(in the rows, 128 means zero)
First come named moves, each a turn or a mirror, each shown by rows before and after it. For each pair of rows after them, which moves, in which order, take the first row to the second? The first pair is done for you.
move bubit:
[133 126 104 101 119 110 112 125 100  86] |-> [ 96 152 119 111  93 148 132 139 144 104]
[111 169 104 106  57 138 153 152 152 118] |-> [162 134  83  93  93  87 125 135  91  95]
[214 172 133 115 153 140 139 148 100 149] |-> [187 192 146 121 134 168 154 158 133 161]
[147 101 109 133 139 108 120 122 107 122] |-> [108 127 127 145 112 149 143 135 154 142]
move Runu:
[109 114 118 143 141 105 123 117 110 125] |-> [116 120 121 136 150 103 119 116 109 118]
[156 153 132 107 145 126 122 126 137 108] |-> [162 158 119 113 126 136 135 136 129 119]
[113 111 155 125 133 129 137 118 162 134] |-> [126 120 158 114 145 125 136 115 161 124]
move tapiv:
[125 112 147 137 161  92 131 123  98 135] |-> [121 110 148 138 160  92 130 123 100 134]
[110  98 131 154 127 118 127 122 118 141] |-> [146 112 121 143 130 118 134 128  95 141]
[146 155  96 111 126 136 127 148 106 117] |-> [117 157 120  98 139 131 114 137 134  95]

(two moves a pair)
[119 173 106 137  88 196 170 151 136 161] |-> [195 165  92  94 145 140 141 129  78 112]
tapiv then bubit
[160 100 123 155  87 121 156 140  97 171] |-> [124  83 144 170  92 121 146 131 123 178]
bubit then Runu
[136 119 131 134 133 115 113 103 105 149] |-> [130 126 141 126 143 112 109  96 116 136]
tapiv then tapiv
[152 130 147 117 169 146 117 144 132  84] |-> [117  93 148 137 164 133 102 135 136  90]
tapiv then bubit
[113 130 140 132 148 103 139 118 110 122] |-> [ 98 131 142 143 135 116 145 124 121 134]
tapiv then bubit
[140 160 126 126 121 142 140 130 130 135] |-> [111 150 137 133 119 142 133 124 149 133]
tapiv then tapiv
[186 152 118 113 121 144 133 146 143 118] |-> [154 157 133 104 121 147 128 140 172 102]
tapiv then Runu
[115  89 155 163 185 102 112 127 129 143] |-> [169 128 143 125 198  99 123 133 108 117]
Runu then Runu
[161 125  89 131 113 108 142 142  78 132] |-> [112 179 139 103 117 143 151 140 162 107]
tapiv then bubit
[ 77  71 118 154 104 171 135 134 151 105] |-> [ 98  56 129 136 148 136 107 113 134  77]
Runu then bubit
[ 88 103  90 148 140  94 104  93 100 105] |-> [118 126  88 125 152  92 107  94  91  87]
Runu then Runu
[108 104  87 145  79 133 119 138 107 171] |-> [ 83  81 131 138 129 106  83 107 134 147]
Runu then Runu
[135 140 174 141 190 118  91 114 146 124] |-> [ 99 133 175 148 172 126  91 115 166 128]
Runu then tapiv
[136 140 137 137 126 130 130 136 139 132] |-> [135 132 140 131 135 117 120 129 137 120]
bubit then tapiv
[121 108 160 149 184  98 103  87 137 135] |-> [108 163 173 138 159 145 135 108 179 139]
Runu then bubit
[158 129 156 133 164 132 125 120 150 133] |-> [144 106 153 144 163 125 115 116 146 136]
tapiv then bubit
[116 130  95 129 107 135 135 151 121 136] |-> [118 149 115  99 132 128 126 140 137 103]
tapiv then tapiv
[138 102 112 149 103 140 129 140 124 176] |-> [156 145 146  89 154 126 114 122 150 113]
tapiv then tapiv
[135 124 103 124  94 118 126 125 110 101] |-> [114 123 108 134  82 129 132 128 124 112]
Runu then bubit
[138 131 143 124 172 115 111 108 143 120] |-> [126 121 143 130 170 115 107 107 146 124]
tapiv then Runu
[ 96 142 129 125 124 128 134 121 148 104] |-> [ 92 130 117 144 109 132 140 127 139 124]
Runu then tapiv
[164 137 131 111 169  99 116 114 117 116] |-> [173 147  99 126 125 122 145 138  98 142]
Runu then Runu
[151 113 133 120 139 104 105 118 126 127] |-> [123 136 152 123 125 135 120 126 165 136]
bubit then Runu
[115 128 116 143 105 137 134 140 123 157] |-> [125 106 113 142 122 115 118 129 106 148]
bubit then Runu
[115  94  98  98 127  83  97  87 106  92] |-> [100  96 100  97 121  87  99  87 115  88]
Runu then tapiv
[ 87 145 134 126  98 147 142 131 169 131] |-> [118  99 119 111 140  89 103 103 118  99]
bubit then tapiv
[162 118 118 140 121 128 132 130 113 135] |-> [125 122 147 126 138 122 117 114 151 109]
tapiv then tapiv
[146 126 130 110 138 135 122 113 129 114] |-> [134 137 134 114 124 151 132 120 143 122]
bubit then Runu
[178 133 119  80 147  92 115 101  87  98] |-> [133 146 139  65 143  99 111  93 133  74]
Runu then tapiv
[113 120 126  90 133  98 114 100 122 111] |-> [136 139 106  85 116 108 133 115 106 116]
Runu then Runu
[168 185 145 135 176 143 111  99 131 149] |-> [143 185 157 130 177 143 105  92 151 137]
tapiv then Runu
[137 147 130 105 137 144 126 117 131 116] |-> [108 120 123 138 112 149 128 122 131 143]
tapiv then tapiv
[161 135 132 142 129 142 143 143 112 156] |-> [164 155 139 122 135 145 146 142 122 137]
tapiv then Runu
[114 119 129 149 150 124 100 125 121 149] |-> [135 133 129 129 164 119 100 124 115 131]
Runu then Runu
[131 134 126 130 154 116 133 127 115  89] |-> [ 98 122 134 144 144 123 131 124 137  97]
tapiv then bubit
[162 112  98 118 127 125 116 154  75  90] |-> [114 132 107 141  82 171 146 174 120 123]
Runu then bubit
[ 63 102 116  93 137  83  87  87 133  62] |-> [ 50 161 128  82 108 133 125 109 177  70]
Runu then bubit
[128 164 116 145  83 160 110 133 186 168] |-> [155 155 103 157  85 157 113 138 160 185]
Runu then tapiv
[106 100 158 140 161 116  92 110 143 122] |-> [106 141 170 123 154 144 112 121 170 117]
Runu then bubit
[106 136  90 117 105 141 139 147 134 117] |-> [120 132  84 123 106 140 141 150 121 127]
Runu then tapiv
[171 157 112 139 115 152 155 139 127 149] |-> [121 121 125 172 109 150 141 131 148 167]
Runu then Runu
[ 73  93 111 156  80  89 118 137 134 139] |-> [119 135  95 153  61 121 154 164 119 161]
tapiv then bubit
[147 144 172 168 141 163 155 128 150 151] |-> [191 124 146 158 158 129 140 120  98 138]
bubit then Runu
[147 177 170 102 152 146 127 134 146 150] |-> [154 122 157 109 173  97  94 110 107 137]
tapiv then bubit
[135 162 134 146 108 169 151 149 141 153] |-> [132 175 152 122 127 165 142 140 158 126]
tapiv then tapiv
[175 104 118 159 113 135 166 109 107 171] |-> [140  77 141 172 131 123 146  93 127 170]
Runu then Runu
[149 109 128 119 155  90 111 114  90 104] |-> [ 73 129 161 134 125 134 127 122 166 120]
tapiv then bubit
[149 131 124  86 131  76 106 137 119  75] |-> [ 77 113 143 113 108  92 102 134 164  91]
tapiv then bubit
[116 116 137 138 129 115 130 120 129 125] |-> [141 125 129 132 131 116 135 125 112 127]
tapiv then tapiv
[108 143 173 132 152 134 135 132 188 138] |-> [104 116 167 160 146 130 132 133 175 162]
tapiv then Runu
[ 82  98 119 174 122 110  99  95 124 104] |-> [ 87 112 137 156 142 108  92  88 137  86]
bubit then Runu
[100 155 179 130 128 143 121 129 191 125] |-> [165  85 121 153 138  88 101 123  87 141]
tapiv then bubit
[102 152  92 105  86 128 135 117 131 128] |-> [ 96 144  93 113  83 129 134 117 132 135]
tapiv then Runu
[ 93 137 118  96 114 128 128 123 152  83] |-> [121 122  80 128  84 137 148 144 109 126]
tapiv then tapiv
[ 83  85 103 104 117 108 112  99 123  80] |-> [135  91  71 112 105 113 132 115  78 102]
tapiv then tapiv
[ 63 139 129  95 111  99 111 114 137  66] |-> [ 89 152 119  80 114  95 116 117 121  55]
bubit then Runu
[ 66  84 136 129 155  84  95 120 131  78] |-> [ 77  80  97 180  93 125 136 156 105 152]
bubit then tapiv
[149 105 134 140 150 110 121 114 100 141] |-> [110 127 161 146 138 140 132 120 151 150]
bubit then Runu
[114 127 116 153 120 173 143 152 151 156] |-> [145 123 107 155 129 166 142 153 127 164]
Runu then tapiv
[148 109 162 140 141 100 122 113 108 160] |-> [166 121 157 128 142 101 128 117 102 155]
Runu then Runu
[116 129 170 144 152 129 109 117 159 140] |-> [140 102 142 163 142 117 108 122 116 160]
tapiv then bubit
[122 145 125 135 117 157 135 141 172 153] |-> [161 108 113 123 160 104 101 118 123 128]
Runu then bubit
[169 127 124 131 148 125 124 129 109 132] |-> [156 120 116 148 126 135 133 137 107 151]
Runu then Runu
[141 165 111 125 153 133 119 103 116 121] |-> [ 93 135 115 157 134 139 114 101 135 142]
tapiv then tapiv
[ 85 102 141 133 133 117 108 113 145 122] |-> [113 110 141 111 153 105 103 108 131 103]
bubit then Runu
[123 110 142 139 149 123 113 114 142 139] |-> [136 107 136 142 148 122 114 116 128 146]
tapiv then Runu
[118 120 110 189  83 149 151 143 128 196] |-> [174 196 153  87 165 129 134 119 153  96]
tapiv then tapiv
[102 155 132  85 115 132 130 124 157  77] |-> [ 65 119 134 117 103 131 121 121 165  99]
tapiv then Runu
[ 90 113  95 141  78 135 154 123 161 131] |-> [113 106  83 153  77 134 159 128 140 148]
tapiv then Runu
[139 123 138 166 139 135 136 133 131 150] |-> [160 132 139 149 158 124 131 129 122 133]
bubit then tapiv
[140 154 119  87 146 148 141 142 142  98] |-> [ 99 137 131 100 141 148 132 136 167  99]
tapiv then Runu
[ 99 152 137 109 122 149 133 117 182 112] |-> [148  91  92 129 134  99 112 109  97 123]
tapiv then bubit
[173 174  96  93 102 148 162 143 115 107] |-> [ 63 136 132 120  92 149 137 124 180 106]
tapiv then tapiv
[116 136 103 100 113 140  91 132 137  91] |-> [118 120  85 124  90 147 100 141 119 119]
tapiv then tapiv
[111  76  96 157 102 105  90 121  94 157] |-> [ 66 100 131 160  94 136 100 125 151 163]
Runu then bubit
[126  96 150 142 153  90 123 108 107 121] |-> [ 99 128 177 137 147 121 136 114 154 123]
bubit then Runu
[119 151 150 130 159 127 134 135 176 147] |-> [140 167 141 118 157 131 142 140 166 140]
Runu then Runu
[105 187 174 111 149 151 122 117 163  97] |-> [130 208 147 109 121 167 146 134 143 107]
Runu then Runu
[ 74 141 158  98 141 150  91 127 170 101] |-> [145 143 123  71 159 119  85 125 109  77]
bubit then Runu
[133 132  98 127  86 134 136 142 103 143] |-> [ 91 101 124 145 101 124 115 125 127 147]
Runu then Runu
[158 162 136 124 130 142 150 115 138 132] |-> [172 143 120 127 132 125 143 111 112 131]
Runu then bubit
[154 126 126 152 138 133 134 132  99 133] |-> [124 131 141 162 128 149 137 134 128 143]
bubit then Runu
[123 130 112 144 115 130 129 159 134 142] |-> [128 110 114 145 133 109 112 146 122 134]
Runu then bubit
[135 132  93 115 126 118 133 125 118 106] |-> [107 137 108 114 125 128 131 123 147 103]
tapiv then bubit
[160  90 120 146 141 104 114 139  82 158] |-> [169 152 131 135 120 152 152 165 114 171]
bubit then tapiv
[ 79  56  88 163  88 121 118 115  95 159] |-> [ 59  50 122 155 121 109  97  98 121 139]
bubit then Runu
[103 115 156 135 118 133 117 142 161 121] |-> [131 134 159 109 137 126 116 139 154 100]
Runu then Runu
[205 122 130 115 144 116 137 123 106 125] |-> [140 143 154 139 106 167 161 138 171 156]
bubit then Runu
[137 124 106 153  89 165 143 161 124 145] |-> [177 134 118 103 145 125 117 137 109  87]
bubit then tapiv
[146  91 100 149 142 107  94 126  60 127] |-> [ 61 121 154 167 122 163 111 135 158 147]
bubit then Runu
[ 78 132 150 124 117 132 121 120 168 109] |-> [118 125 142 102 149 101 105 108 136  83]
Runu then bubit
[103 127 145 131 116 132 125 128 168 129] |-> [110 114 131 150 105 134 129 133 151 149]
Runu then tapiv
[112 137 133 109 132 122 126 115 147 103] |-> [ 97 117 132 129 127 119 120 114 146 116]
tapiv then Runu
[142 143 129 113 162 133 128 149 175 127] |-> [146 102 113 125 171 103 108 136 144 126]
tapiv then bubit
[122  91 107 156 118 103 120 132  94 138] |-> [139 124 131 108 155  92 110 118 111  91]
tapiv then tapiv
[158 102 145 170 153 119 106 118  67 155] |-> [100 128 185 178 141 157 117 123 137 166]
bubit then Runu
[116 125 130  74 136 114 133 110 126  69] |-> [ 79  83 123 108 117 109 122 107 127  92]
tapiv then bubit
[148 121 119 111 134 113 124 123 112  94] |-> [101 123 138 121 123 128 124 122 153  99]
tapiv then bubit
[ 89 159 127 123 111 152 116 122 166  86] |-> [138 152  85 147  83 161 139 145 112 128]
tapiv then tapiv
[127 168 127  85 150 149 130 151 144 106] |-> [ 86 126 110 139 109 160 136 162 140 155]
tapiv then tapiv
[136 139 130 139 130 139 153 146 128 158] |-> [155 146 134 119 149 126 144 138 119 138]
tapiv then bubit
[131  99 114 150 123 126 136 130 112 153] |-> [124  92 132 145 146 114 119 117 122 139]
Runu then Runu
[121 105 139 159 134 105 120 118 111 153] |-> [151 130 128 152 125 120 139 132 100 162]
bubit then tapiv
[102 121 117 163 112 133 119 132 129 144] |-> [139 146 107 152 112 143 134 143 115 146]
tapiv then bubit
[150  95  86 129 114  99 124 126  77 122] |-> [164 124  88 100 121 104 130 127  86  97]
tapiv then Runu
[157 129 143 130 145 130 126 112 139 165] |-> [160 136 145 122 146 130 126 112 143 158]
tapiv then Runu
[119 169 137 133 104 176 169 153 158 160] |-> [135 186 147 111 121 172 166 149 162 139]
tapiv then tapiv
[160 143  94 115 105 135 135 149 107 104] |-> [130 153 122  97 120 135 126 136 146  77]
tapiv then bubit
[ 77 108 147 114 139 111  91  97 171 100] |-> [169 107  80 143 102 122 130 133  80 159]
tapiv then tapiv
[127 143 139 117 131 126 138 127 146 128] |-> [147 138 126 114 132 115 138 128 126 127]
bubit then Runu
[123 148 157 128 133 157 130 129 163 141] |-> [166 108 127 133 151 117 111 119 100 139]
tapiv then bubit
[110 137 120  83 107 107 110 135 114  75] |-> [ 88 130 117  94  88 114 113 140 122  85]
Runu then tapiv
[ 95 121  87 144 102  97 106 138 128 117] |-> [ 82 125 102 141 107 101 103 135 147 115]
Runu then bubit
[130 150 146 114 158 108 121  82 133  77] |-> [130 186 138 114 124 144 153 103 146  92]
Runu then bubit
[145 151  99 103 130 120 123 103 110  79] |-> [ 80 110 100 149  98 129 118 104 129 112]
tapiv then tapiv
[146 132 165 145 162 125 123 121 138 121] |-> [154 147 163 138 156 134 131 127 140 121]
bubit then Runu
[161 122 118 110 140 103 113 123 123 125] |-> [143 131 129 100 140 106 109 120 144 110]
Runu then tapiv
[182 117 128  98 156 110 124 119 103 122] |-> [174 116 101 123 114 130 147 138  92 155]
Runu then Runu
[114 106 140 121 135 116 121 127 118 124] |-> [132 110 128 122 131 116 126 134 102 131]
tapiv then tapiv
[173 138 159 118 163 132 145 123 142 114] |-> [140 103 164 129 169 113 124 108 147 110]
tapiv then bubit
[102 135 136 120 128 121 120 123 156 102] |-> [122 139 129 109 136 115 118 121 142  92]
Runu then bubit
[116  93 142 156 139 110 111 118 125 142] |-> [117 121 141 162 116 142 138 137 139 164]
tapiv then bubit
[131 113  96 176 115 148 159 132 121 147] |-> [105  90 129 175 151 128 129 110 145 133]
Runu then Runu
[109 118  82 113  56 143 146 125 136 120] |-> [ 74  89 114 123  85 127 118 104 162 114]
Runu then Runu
[112 129 112 148 109 133 128 134 151 136] |-> [135 124 104 153 112 131 131 137 131 145]
Runu then tapiv
[166  72 111 164 129 126  65 140 106 133] |-> [200 102 106 137 137 127  73 143  97 115]
tapiv then Runu
[149 106  91 135 106 109 133 137  76 130] |-> [162 138  96 104 114 111 137 137  83 104]
tapiv then Runu
[122 146 133  94 116 114 137 133 137  83] |-> [121 147 116 108  88 127 151 146 129 101]
Runu then Runu
[123 102 114 139 125 148 155 157 137 118] |-> [129  85 115 138 140 130 140 147 124 109]
Runu then bubit
[155 107 114 158 128 127 143 141  96 158] |-> [178 152 128 126 141 140 155 145 111 137]
bubit then tapiv
[140 139 131 176 111 156 124 131 135 161] |-> [155 109 131 172 142 122  98 113 113 146]
Runu then bubit
[144 120  66 153  86 134 139 142  95 142] |-> [115 155 124  91 143 117 109 111 157  66]
tapiv then tapiv
[196 136 134 123 114 101 126 139  79 164] |-> [154 142 139 149  79 135 145 153 112 193]
Runu then bubit
[171 111 141 100 139 161 144 120 135 125] |-> [139 110 155 104 135 166 142 116 159 124]
bubit then tapiv
[121 142 157  95 182  91 101 104 143  78] |-> [ 84 112 160 120 171  90  92  99 152  94]
tapiv then Runu
[ 91 146 112 105  89 140 138 129 155 105] |-> [131 123  85  99 104 106 124 123 103  93]
bubit then Runu
[159 152 108 117 143 137 134 139 113 162] |-> [134 147 112 133 128 149 137 144 128 178]
bubit then Runu
[ 77 132 178 120 164 147 144 119 175 117] |-> [155 127 116 153 125 158 180 155  90 177]
tapiv then tapiv
[ 91 104 126 145 111 128 123 133 145 136] |-> [168 141 114 110 131 123 133 140 109 118]
tapiv then tapiv
[139 127 160 145 144 151 128 137 162 165] |-> [153 135 164 130 158 145 124 132 162 152]
Runu then Runu
[153 135  95 107 120 119 131 134 100 113] |-> [119 113  89 137  97 127 133 138 109 139]
Runu then Runu
[ 97 120 121 134 151 111 106 104 151 141] |-> [111 109 110 147 149 109 107 107 132 156]
tapiv then Runu
[126 107 153 154 153 116 116 120 120 149] |-> [121 126 153 159 137 140 134 133 134 164]
tapiv then bubit
[178 143 143 150 150 157 136 129 130 131] |-> [165 136 156 138 169 143 118 115 143 109]
tapiv then bubit
[172 138 136 151 173  95 113 111  81 117] |-> [124 179 150 175 120 162 154 142 139 159]
bubit then tapiv
[151 143 122 129 135 127 137 152  92 141] |-> [137 166 142 114 140 139 140 152 124 128]
bubit then tapiv
[103 124 131 140 109 131 136 134 150 133] |-> [154 148 120 119 121 128 145 142 124 123]
tapiv then tapiv
[161 121 123 112 135 113 145 141 106 126] |-> [119 136 152 104 137 128 143 135 154 113]
tapiv then bubit
[182 116 112 114 139 151 142 138  91 141] |-> [177 135 132  87 158 147 133 129 114 112]
Runu then tapiv
[160 181 142 111 123 167 161 138 138 132] |-> [124 150 166  96 160 129 121 105 157  89]
bubit then tapiv
[ 98 126 123 159 113 157 156 133 150 158] |-> [124 126 114 162 116 157 161 139 130 168]
tapiv then Runu
[129 148 143 164 123 168 150 136 146 194] |-> [160 148 140 159 139 160 148 136 126 196]
Runu then tapiv
[171 107 121 136 153 122 126 132  91 145] |-> [179 136 128 105 161 124 128 130 104 118]
tapiv then Runu
[134 135 136  90 153 136 123 134 134 104] |-> [105 121 142 100 148 136 116 129 148 106]
tapiv then Runu
[142 157 159 117 153 143 128 129 154 127] |-> [171 157 137 112 148 134 134 134 123 125]
bubit then Runu
[125  93 115 136 106 128 117 121 117 129] |-> [150 117 125 106 130 122 113 116 120 100]
tapiv then tapiv
[126 106  78 158  87 124 138 133 103 142] |-> [ 94  78 112 162 122 103 106 109 128 129]
Runu then Runu
[100 138 135 129 126 140 121 129 140 118] |-> [128 116 114 139 126 121 116 130 101 126]
tapiv then bubit
[121 171 132 127 101 168 161 144 162 149] |-> [136 129 140  93 166  96 103 101 135  87]
bubit then tapiv
[102 120 103 109 120 112 116 133 137  91] |-> [ 95 105 101 122 116 111 114 133 134 103]
tapiv then Runu
[145 133 163 125 176 111 113 113 136 115] |-> [125  97 138 175 135 122 124 127 118 166]
tapiv then tapiv
[136 108 113 132 121 129 124 137 115 116] |-> [128 102 117 135 125 128 120 134 119 116]
Runu then Runu
[172  94  68 124 122  95 119 118  58 109] |-> [178 134  79  85 130 100 125 116  77  74]
tapiv then Runu
[134 135 129 128 131 124 129 112 130 129] |-> [126 135 130 133 125 128 131 114 135 134]
bubit then tapiv
[124 138 137 122 133 109 135 122 164  97] |-> [104 127 130 137 115 116 139 126 167 111]
Runu then tapiv
[157 111 102 133 106 130 120 139 101 113] |-> [111 114 124 151  92 154 125 142 144 130]
bubit then Runu
[112 157 128 125 111 157 142 135 157 131] |-> [162 125 101 118 135 114 122 125  96 119]
tapiv then bubit
[162 181 133 109 135 156 145 150 146 148] |-> [181 159 104 120 125 142 144 153 108 158]
bubit then Runu
[ 83 103 116 156  75 142 147 140 130 152] |-> [ 97  66 126 146 124  93 106 111 106 125]
Runu then bubit
[172 109 124 103 167  70 104  99  77 101] |-> [ 75 169 178 124 116 158 146 124 194 137]
bubit then Runu
[124 108 149 140 125 131 126 107 100 133] |-> [112 122 159 139 118 145 134 112 121 136]
Runu then bubit
[126 146 146 151 138 158 154 131 150 160] |-> [146 122 148 127 179 113 120 106 126 119]
bubit then tapiv
[117 103  85 125 104 105 119 127 107 145] |-> [ 86 109 103 132  99 121 123 128 138 154]
Runu then bubit
[ 84  61 160 226 152 119 103  91 155 187] |-> [164 115 186 143 234  86  83  68 143 109]
Runu then Runu
[130 165 105 113  88 172 163 150 130 165] |-> [161  96  87 119 130 105 118 121  68 147]
Runu then bubit
[147 152 102 130  98 139 127 133 128 114] |-> [148 131  94 139 101 125 118 127 112 118]
Runu then bubit
[182 167 140 117 121 156 131 156 151 127] |-> [142 146 165 107 146 134 101 131 177  96]
bubit then tapiv
[140 112  60 138  87 122 143 146  80 126] |-> [ 98  95  76 162  77 131 141 144 108 143]
Runu then bubit
[133 106 108 154 130 148 125 127 115 154] |-> [141 147 123 135 132 169 140 135 138 145]
tapiv then bubit
[136 130 110 129 117 104 107 123 136 141] |-> [123 135 120 131 113 112 109 124 153 143]
bubit then Runu
[126 156 169 123 180 123 113 116 164  99] |-> [ 82 142 165 144 151 134 118 119 182 115]
Runu then tapiv
[ 78 120 121 149  89 156 122 131 174 131] |-> [184 167  95 111 111 151 141 145 119 116]
tapiv then tapiv
[139 158 108 110  97 149 147 149 129 121] |-> [144 133  91 124  92 136 142 148 106 129]
bubit then Runu
[ 90  94  93 138  91 111 116 121 118 121] |-> [104 134  92 135  72 145 147 141 129 136]
tapiv then bubit
[178 120 137 142 160 132 139 124 104 161] |-> [162 111 132 155 146 137 143 127 106 174]
Runu then Runu
[143 138 107 150 126 123 142 140 115 140] |-> [117 148 135 129 147 116 127 124 150 109]
tapiv then tapiv
[117 119 158 110 148 129 110 111 168 158] |-> [139 129 156  93 159 122 109 110 157 145]
Runu then bubit
[ 92 102 101 135 101 117 135 136 115 149] |-> [128 103  96 131 115 110 135 137  92 150]
Runu then tapiv
[106 107 126 107 150  92  95 108 130  94] |-> [ 69  95 120 143 110 117 111 122 145 133]
tapiv then bubit
[156 114 110 109 136 152 127 119 127 151] |-> [155 126 116  97 138 154 127 118 136 139]
tapiv then Runu
[110 126 108 165 111 140 116 145 131 177] |-> [157 164 103 138 121 148 132 153 119 167]
tapiv then bubit
[ 92 143 155 126 153 107  84  94 146  99] |-> [150 187 125  96 141 120 111 113 115  90]
Runu then Runu
